45, 43, 142, 104, 117
46, 40, 49, 157, 155
:
117, 157

112, 159, 40, 85
127, 153, 72, 41
64, 59, 98, 172
121, 77, 173, 43
:
85, 72, 59, 121

166, 133, 101
101, 144, 156
107, 164, 138
101, 132, 167
:
101, 144, 107

127, 36, 64
34, 54, 181
181, 92, 146
115, 130, 30
:
64, 54, 181

159, 153, 157, 170, 132
101, 97, 104, 136, 184
:
132, 136

169, 28, 171, 32, 135
105, 124, 178, 179, 174
169, 23, 174, 25, 26
173, 38, 176, 167, 79
:
135, 179, 174, 38
---
120, 144, 176, 173, 55, 41
117, 139, 178, 170, 60, 44
119, 143, 175, 170, 55, 42
106, 137, 124, 140, 72, 65
100, 129, 87, 108, 97, 99
107, 144, 115, 134, 82, 80
109, 83, 130, 104, 91, 92
114, 123, 160, 150, 65, 53
82, 60, 20, 29, 142, 158
100, 73, 119, 98, 110, 106
:
55, 41, 120, 144, 176, 173
60, 44, 117, 139, 178, 170
55, 42, 119, 143, 175, 170
72, 65, 106, 137, 124, 140
97, 99, 100, 129, 87, 108
82, 80, 107, 144, 115, 134
91, 92, 109, 83, 130, 104
65, 53, 114, 123, 160, 150
142, 158, 82, 60, 20, 29
110, 106, 100, 73, 119, 98

125, 107, 41, 55, 48, 107, 84, 75, 101, 74, 27, 155, 138
136, 112, 41, 44, 46, 119, 77, 90, 113, 80, 22, 167, 148
:
155, 138, 125, 107, 41, 55, 48, 107, 84, 75, 101, 74, 27
167, 148, 136, 112, 41, 44, 46, 119, 77, 90, 113, 80, 22

43, 115, 44
70, 153, 145
94, 97, 47
133, 42, 141
99, 57, 145
156, 99, 91
164, 115, 58
157, 58, 131
95, 93, 59
76, 54, 51
159, 107, 66
97, 95, 112
:
115, 44, 43
153, 145, 70
97, 47, 94
42, 141, 133
57, 145, 99
99, 91, 156
115, 58, 164
58, 131, 157
93, 59, 95
54, 51, 76
107, 66, 159
95, 112, 97

159, 156, 158
41, 45, 42
41, 47, 41
41, 45, 42
158, 153, 153
162, 157, 162
40, 46, 39
158, 157, 160
159, 155, 157
:
156, 158, 159
45, 42, 41
47, 41, 41
45, 42, 41
153, 153, 158
157, 162, 162
46, 39, 40
157, 160, 158
155, 157, 159

175, 158, 177, 29, 118
120, 87, 91, 95, 103
:
29, 118, 175, 158, 177
95, 103, 120, 87, 91

51, 163, 135, 167, 37, 159, 43, 34
42, 80, 162, 158, 39, 159, 41, 45
163, 164, 38, 126, 35, 37, 40, 36
161, 163, 35, 85, 60, 40, 43, 34
40, 82, 158, 163, 33, 165, 38, 39
166, 163, 33, 123, 35, 37, 41, 37
162, 163, 39, 157, 36, 41, 40, 38
162, 107, 38, 40, 163, 38, 162, 163
:
43, 34, 51, 163, 135, 167, 37, 159
41, 45, 42, 80, 162, 158, 39, 159
40, 36, 163, 164, 38, 126, 35, 37
43, 34, 161, 163, 35, 85, 60, 40
38, 39, 40, 82, 158, 163, 33, 165
41, 37, 166, 163, 33, 123, 35, 37
40, 38, 162, 163, 39, 157, 36, 41
162, 163, 162, 107, 38, 40, 163, 38
---
171, 171, 167, 52, 22, 23, 182, 173, 23, 180, 126, 95
23, 19, 22, 96, 26, 26, 53, 72, 178, 173, 173, 181
:
23, 171
19, 171
22, 167
96, 52
26, 22
26, 23
53, 182
72, 173
178, 23
173, 180
173, 126
181, 95

98, 180, 94
98, 175, 72
101, 27, 131
104, 117, 170
100, 35, 138
96, 89, 28
97, 81, 34
98, 176, 72
103, 127, 162
104, 119, 169
99, 156, 56
101, 26, 128
:
101, 99, 104, 103, 98, 97, 96, 100, 104, 101, 98, 98
26, 156, 119, 127, 176, 81, 89, 35, 117, 27, 175, 180
128, 56, 169, 162, 72, 34, 28, 138, 170, 131, 72, 94

142, 86, 73, 40
98, 120, 76, 112
101, 67, 71, 96
98, 80, 160, 135
70, 146, 73, 63
:
70, 98, 101, 98, 142
146, 80, 67, 120, 86
73, 160, 71, 76, 73
63, 135, 96, 112, 40

45, 86
60, 82
17, 102
:
17, 60, 45
102, 82, 86

101, 165, 121, 176
74, 111, 59, 142
:
74, 101
111, 165
59, 121
142, 176

167, 166, 167, 169, 162, 34, 165, 37, 165, 122, 163
135, 158, 146, 167, 165, 32, 167, 43, 156, 153, 158
169, 32, 157, 31, 32, 167, 34, 169, 37, 43, 31
:
169, 135, 167
32, 158, 166
157, 146, 167
31, 167, 169
32, 165, 162
167, 32, 34
34, 167, 165
169, 43, 37
37, 156, 165
43, 153, 122
31, 158, 163

114, 133, 133, 67, 160, 103
126, 109, 94, 171, 64, 147
128, 111, 92, 172, 63, 151
114, 114, 86, 149, 87, 132
109, 76, 123, 155, 89, 95
104, 122, 126, 74, 158, 89
129, 146, 117, 87, 127, 141
100, 81, 123, 140, 111, 82
126, 107, 95, 173, 63, 147
133, 151, 107, 101, 116, 154
99, 81, 124, 136, 114, 79
:
99, 133, 126, 100, 129, 104, 109, 114, 128, 126, 114
81, 151, 107, 81, 146, 122, 76, 114, 111, 109, 133
124, 107, 95, 123, 117, 126, 123, 86, 92, 94, 133
136, 101, 173, 140, 87, 74, 155, 149, 172, 171, 67
114, 116, 63, 111, 127, 158, 89, 87, 63, 64, 160
79, 154, 147, 82, 141, 89, 95, 132, 151, 147, 103

95, 163, 84, 120
126, 64, 139, 102
118, 120, 103, 117
130, 60, 140, 102
86, 173, 81, 119
88, 168, 82, 122
94, 162, 83, 119
85, 157, 90, 116
95, 134, 104, 112
95, 164, 84, 121
:
95, 95, 85, 94, 88, 86, 130, 118, 126, 95
164, 134, 157, 162, 168, 173, 60, 120, 64, 163
84, 104, 90, 83, 82, 81, 140, 103, 139, 84
121, 112, 116, 119, 122, 119, 102, 117, 102, 120

73, 78, 74, 151, 46
109, 84, 100, 129, 59
121, 78, 100, 118, 59
85, 96, 109, 118, 71
133, 73, 83, 129, 59
97, 96, 109, 107, 108
85, 78, 109, 151, 22
61, 90, 74, 162, 59
97, 107, 109, 96, 96
73, 96, 83, 129, 71
109, 90, 127, 107, 71
:
109, 73, 97, 61, 85, 97, 133, 85, 121, 109, 73
90, 96, 107, 90, 78, 96, 73, 96, 78, 84, 78
127, 83, 109, 74, 109, 109, 83, 109, 100, 100, 74
107, 129, 96, 162, 151, 107, 129, 118, 118, 129, 151
71, 71, 96, 59, 22, 108, 59, 71, 59, 59, 46
